First come named turns, each shown by rows before and after it. For each pair of rows after them, which turns, in which order, take the first row to the second? The first pair is done for you.
turn q690:
+0.49	+0.26	+1.31	+0.07	+0.96	+0.87	+1.28	-1.54	-0.56	-1.10	-0.58	+2.70	+0.91 => -1.43	+0.20	+1.79	+0.75	+1.22	+1.26	-0.54	+1.05	-0.90	-0.60	+1.98	+1.37	+0.71
-2.14	-1.45	+1.46	+0.66	-2.33	-0.03	-2.92	+0.50	+1.30	+0.31	-0.53	-1.12	-0.04 => -0.56	-1.20	+0.98	-0.37	-2.56	-0.29	-1.91	-1.20	+1.76	+0.18	-2.85	-0.70	-0.06
-1.82	-1.50	+0.51	+2.56	+1.18	-0.18	+0.05	+0.37	-1.07	+0.18	+1.87	+1.64	+0.17 => -1.54	-0.39	-0.02	+0.12	+0.71	+0.13	-2.55	+2.32	-0.12	+1.67	+0.44	-1.71	-0.88
turn q895:
+0.26	+0.54	-0.57	-0.09	-2.16	+0.64	-2.22	-0.84	+1.94	+0.72	-2.81	-1.21	+0.06 => +0.73	+1.44	-1.80	-1.91	-2.01	+0.77	+0.25	-1.80	+1.17	+0.33	-2.41	+0.24	-0.42
-1.04	-0.78	+1.49	+3.00	-0.86	-0.37	+0.63	-1.00	-0.37	-0.31	+1.45	+2.02	+0.99 => -0.94	-0.21	+0.80	+1.97	-0.56	-0.26	+1.89	-1.16	-0.88	-0.54	+1.94	+2.56	+0.62
+0.77	-1.75	+1.03	+0.55	-1.61	+0.11	-0.57	-0.41	+0.86	+0.13	-3.71	-1.04	+1.61 => +1.23	-0.44	-0.67	-1.87	-1.26	+0.29	+2.60	-1.41	-0.19	-0.33	-2.96	+0.69	+0.93
turn q317:
+1.75	+0.09	-1.27	-1.78	-1.00	-0.80	-0.85	+0.41	+0.50	+1.60	-1.94	-1.12	+0.14 => +1.01	-0.57	-0.79	-0.55	-2.04	-0.68	-1.76	+0.27	+0.98	+1.77	-1.71	-0.80	+0.58
+0.91	-0.80	+0.03	-2.77	+1.71	+0.31	+0.20	-2.29	+0.44	-0.88	-0.50	-0.33	-0.48 => +0.84	-1.43	+0.55	-1.81	+0.85	+0.21	-0.73	-2.72	+1.07	-0.65	-1.31	-0.40	-0.04
+0.70	-0.52	-0.25	+0.54	-0.46	+0.39	+0.03	-0.45	-0.51	-0.55	-0.54	+1.65	-0.05 => +0.47	-0.52	-0.26	+0.55	-0.51	+0.43	+0.07	-0.34	-0.57	-0.54	-0.25	+1.74	-0.09
-0.07	-0.08	+0.29	+0.56	+0.03	+0.04	-0.75	-0.55	+0.25	-0.18	+0.31	-0.10	-1.69 => -0.15	+0.01	+0.18	+0.48	+0.13	+0.09	-0.64	-0.48	+0.17	-0.22	+0.54	-0.05	-1.73
turn q785:
-0.71	-0.29	-1.02	-0.67	-2.73	-0.59	+0.02	+0.64	-1.22	+1.03	+1.37	+1.75	+0.19 => -0.14	-0.27	-0.03	+0.18	+0.50	-1.06	-0.89	+2.91	-1.91	+0.57	+1.61	-0.68	+0.02
+2.67	+0.94	-0.49	-3.23	+0.66	-1.06	+2.43	-1.00	-0.54	-1.02	-0.32	+0.67	+0.08 => +1.32	+1.44	-1.07	-4.55	-1.57	-0.36	+0.49	+0.14	+0.25	+0.41	+0.36	-0.36	-0.51
+0.15	-0.21	+0.60	+1.00	+0.52	-0.01	-0.13	-0.07	-0.10	-0.32	+0.01	-0.34	+0.03 => -0.11	-0.19	+0.26	+0.67	-0.62	+0.20	+0.12	-0.77	+0.16	-0.16	-0.02	+0.41	+0.11
Pairs:
Between the rows of a pair lie two turns.
+1.12	+1.13	-0.84	-0.38	+2.27	-1.38	+0.35	+1.32	-0.35	-0.81	-0.82	-1.39	+0.30 => +0.88	+0.51	-1.32	-0.23	-1.01	-1.19	+1.10	-1.61	+0.60	-0.53	-1.82	+1.24	+0.93 | q785, q317
+0.96	-1.14	-0.10	+0.72	-0.61	-0.17	-0.22	-0.86	+1.56	-1.15	-1.32	+0.89	+0.71 => +0.56	-1.04	-0.35	+0.25	-1.43	+0.06	-0.68	-0.69	+1.83	-0.73	-1.17	+0.73	+0.53 | q785, q690
-1.47	+0.84	-1.48	-1.71	-2.72	+0.51	-1.26	+0.89	-0.86	+0.56	+1.63	+0.81	+0.22 => +0.33	+1.74	-2.06	-3.43	-1.18	+0.25	-0.19	+0.71	-1.10	+0.26	-0.04	-0.06	-0.32 | q317, q317
-1.99	-0.84	-1.00	-0.73	-2.15	+2.41	+0.43	+0.57	+0.26	-1.36	+0.80	+0.05	+0.48 => -0.84	-1.97	+0.62	+1.58	-0.24	+1.71	-0.82	+0.89	+0.63	-1.93	-0.86	-1.34	+1.22 | q785, q895
-0.18	+0.29	-0.46	+0.44	-1.01	+0.87	+0.13	-0.42	-0.38	+0.50	+0.73	+0.07	-0.45 => -0.24	+0.18	-0.29	+0.71	-0.92	+0.83	-0.29	-0.15	-0.28	+0.60	+0.77	-0.20	-0.35 | q895, q895
-0.14	-1.15	-0.24	+0.85	-0.47	+0.08	+0.10	-0.23	+0.02	-0.23	+0.10	+1.42	+0.34 => -0.39	-1.12	-0.26	+0.70	-1.01	+0.21	-0.55	+0.01	+0.34	+0.16	-0.03	+1.01	+0.28 | q690, q895
+0.03	-0.82	-0.03	+1.06	+0.53	+0.01	-0.07	+0.62	-0.16	-0.13	+0.97	+0.89	+1.03 => -0.28	-0.64	-0.47	+0.51	-0.48	+0.26	+0.10	+0.18	-0.03	+0.14	+1.07	+1.40	+0.87 | q785, q895
-0.29	+0.41	+0.22	-0.90	-0.60	-0.17	-1.09	-0.15	-0.51	-0.49	-0.08	-0.60	+0.49 => -0.12	+0.20	+0.24	-0.62	-0.85	-0.26	-0.67	-0.84	-0.49	-0.73	-0.37	+0.10	+0.73 | q690, q317
+0.85	+0.41	+0.85	-0.37	+1.10	-0.06	+0.34	+0.96	+0.12	+0.44	+0.98	+0.13	+0.32 => +0.96	-0.23	+1.05	+0.37	-0.11	-0.15	+0.43	-0.38	+0.69	+0.41	+0.14	+1.19	+0.82 | q895, q785
-1.38	+0.76	-1.54	-2.18	-1.95	+0.41	-0.68	+0.20	+0.43	+1.56	+0.83	+0.11	-0.88 => +0.70	+0.00	-0.82	-0.26	+0.94	-0.65	+2.49	-1.94	-0.53	-0.56	-0.37	+2.12	+0.06 | q785, q785
-1.48	+0.19	+0.12	+0.43	-1.29	+0.41	-0.49	+0.40	+0.00	+0.44	+1.72	+1.02	-0.08 => +0.02	+1.33	-0.73	-1.67	+0.58	+0.25	+1.04	+0.52	-0.68	+0.04	+0.94	+0.33	-0.84 | q317, q317
+0.46	-0.63	-0.39	+1.33	-1.87	-0.26	+0.61	-3.17	+0.23	+0.39	-0.58	+1.97	+0.55 => +1.32	+1.04	-1.63	-1.44	+0.34	-0.18	+2.40	-2.15	-1.03	+0.08	+0.01	+1.20	-0.64 | q895, q317
-0.85	-0.70	+0.95	+1.83	-0.28	-0.20	-0.40	-0.24	-0.02	-0.54	+1.35	+0.57	+0.78 => -0.78	-0.52	+0.43	+1.21	-1.17	-0.11	+0.24	-1.11	+0.15	-0.45	+1.05	+1.32	+0.73 | q785, q895
+0.05	-0.36	+0.08	+0.78	-0.49	+0.07	+0.48	-0.40	+0.62	+0.11	+1.02	+0.08	+0.92 => +0.34	-0.02	-0.14	-0.15	-0.63	+0.15	-0.35	+0.14	+1.02	+0.60	+0.34	-1.03	+0.55 | q785, q690
-0.74	+0.22	-0.53	-2.11	-2.45	+0.96	+0.62	-0.64	-0.09	+0.52	+0.37	+1.37	+0.16 => -1.43	+0.08	-0.30	-1.66	-2.34	+1.09	+0.14	+0.14	-0.26	+0.63	+1.34	+1.19	+0.12 | q690, q690
+1.91	+1.04	-1.92	-3.88	-0.85	+0.29	+0.97	-1.47	+1.24	+0.52	-3.15	-0.52	-0.81 => +1.23	+1.50	-2.38	-4.47	-1.00	+0.53	+1.59	-1.12	+0.78	+0.55	-1.81	-0.04	-1.14 | q317, q895
+1.67	+0.04	+0.64	+1.85	+2.43	-0.55	+1.49	+0.15	-0.87	-0.74	+0.75	-0.38	+0.49 => +1.86	-0.43	+0.95	+2.49	+1.79	-0.69	+1.02	-0.49	-0.38	-0.65	-0.09	-0.22	+0.88 | q895, q895
-0.91	-0.03	-0.55	+1.27	-2.82	+1.11	-0.84	-1.05	+1.21	+0.06	+0.52	+2.06	+0.11 => +0.92	-0.46	+0.68	+3.16	+1.68	+0.11	+0.39	-0.53	-0.01	-1.66	-0.05	+1.37	+0.56 | q785, q785
+1.43	-1.05	+1.23	+0.21	+0.23	-0.30	-0.66	-1.20	+0.63	-1.05	-2.00	-0.07	+0.56 => +0.17	+0.30	-0.44	-2.71	-1.73	+0.50	-0.68	-0.49	+0.65	+0.15	-0.59	-0.11	-0.57 | q895, q785
+0.66	-0.29	+0.69	+1.94	+1.47	-1.05	+0.21	+0.66	-0.64	-0.87	+0.28	-0.44	+0.23 => +1.11	-0.21	+0.28	+1.51	+0.87	-1.13	+1.25	-0.72	-0.54	-1.08	-0.36	+0.72	+0.35 | q895, q895
+1.11	-0.83	-1.54	-1.83	-3.27	+0.73	+0.61	-1.29	-0.47	-0.26	-0.37	+1.25	-0.31 => -0.64	-0.88	-1.08	-0.63	-1.77	+0.95	+0.59	+0.86	-1.73	-0.64	+3.17	+1.18	-0.41 | q690, q895
+1.58	-0.92	+1.11	+3.27	+1.37	-2.33	+0.76	-0.22	-1.29	-1.80	+1.14	-1.53	-0.52 => -0.78	-0.10	+0.10	+1.06	-2.60	-1.12	-2.18	+1.30	-0.08	+0.49	+2.30	-2.89	-1.43 | q785, q785
-1.05	-0.30	+0.51	+0.55	-0.18	-0.01	+0.67	+2.44	-0.66	+0.74	+2.21	+0.19	-0.01 => +0.80	+0.82	-0.34	-1.89	+0.59	-0.20	+1.33	+2.15	-0.52	+0.87	+0.00	-0.95	-0.72 | q317, q690
-0.48	-1.04	+0.01	+0.70	-2.42	+0.80	-0.81	+0.47	+0.18	-0.25	+1.05	+0.37	+0.84 => +1.16	-0.89	+0.67	+0.98	+0.71	+0.13	-0.95	+1.52	-0.25	-0.90	-0.18	-1.58	+0.72 | q690, q785
+1.12	+0.29	+0.67	+0.58	-0.24	-0.44	+2.04	-0.99	-0.28	-1.34	+0.11	+1.73	+0.27 => -0.63	+0.82	+0.16	-0.85	-2.81	+0.35	-0.57	+0.72	+0.65	+0.41	+1.03	+0.19	-0.43 | q785, q895
-1.39	+1.10	-1.40	-1.20	+0.32	-0.24	+0.38	+0.81	-1.77	-1.00	+2.59	+0.33	-0.17 => -1.41	-0.02	+0.16	+1.12	+0.99	-0.59	-1.74	+1.71	-1.26	-1.04	+1.98	-0.99	+0.53 | q785, q895
+1.28	-0.97	+0.92	+1.46	-0.83	-0.56	-0.50	-1.37	+1.06	-0.53	-2.40	+0.02	+1.21 => +0.20	-0.28	-0.29	+0.43	-1.48	-0.09	+1.87	-2.03	+0.00	-0.87	+0.07	+2.34	+0.87 | q317, q895
